Read these off the matrix that follows.
1) Read off the minimum.
2) Read off the entry just left of 115.
3) Read off the bottom-left entry.
4) Read off the 1st entry on the diagonal from the top-right corner.
5) Read off the third entry on the diagonal from the top-right corner.
6) Read off the largest entry in the first row.
7) Read off the smallest entry in the first row.
8) Read off the bottom entry of the column that holds the largest entry.
[[113 118 143 115 140 133 136 138 144 124]
 [127 130 137 138 117 121 127 131 128 122]
 [140 149 140 117 139 103 107 110 122 144]]
1) 103
2) 143
3) 140
4) 124
5) 110
6) 144
7) 113
8) 149

Read these off the row that follows.
1) Which number is the last entry?
2) Which number is the first entry?
3) Which number is the entry just right of 112?
144  112  140  137  106
1) 106
2) 144
3) 140

grid =
[[153, 108, 130, 137],
 [155, 142, 121, 143],
 [105, 114, 144, 118],
 [129, 138, 101, 123],
 [145, 117, 103, 125],
 [109, 151, 104, 135],
 [108, 117, 129, 131],
 [114, 154, 145, 111],
 [127, 151, 104, 123]]
Counting starts at 1.
Read off the top-left entry.
Answer: 153
Read off the entry in row 3 and column 2.
Answer: 114
Read off the entry just left of 103.
Answer: 117
The entry in the bottom-right corner -> 123
The entry just right of the smallest entry is 123
The entry directly above the smallest entry -> 144
Read off the entry just left of 131.
Answer: 129
Read off the entry in row 2 and column 2.
Answer: 142
Read off the entry at row 3, column 1.
Answer: 105
Read off the bottom-left entry.
Answer: 127
The smallest entry -> 101
The entry at row 1, column 3 is 130
The entry directly below 153 is 155
Read off the entry just left of 125.
Answer: 103
Read off the entry at row 1, column 2.
Answer: 108
The top-right entry is 137
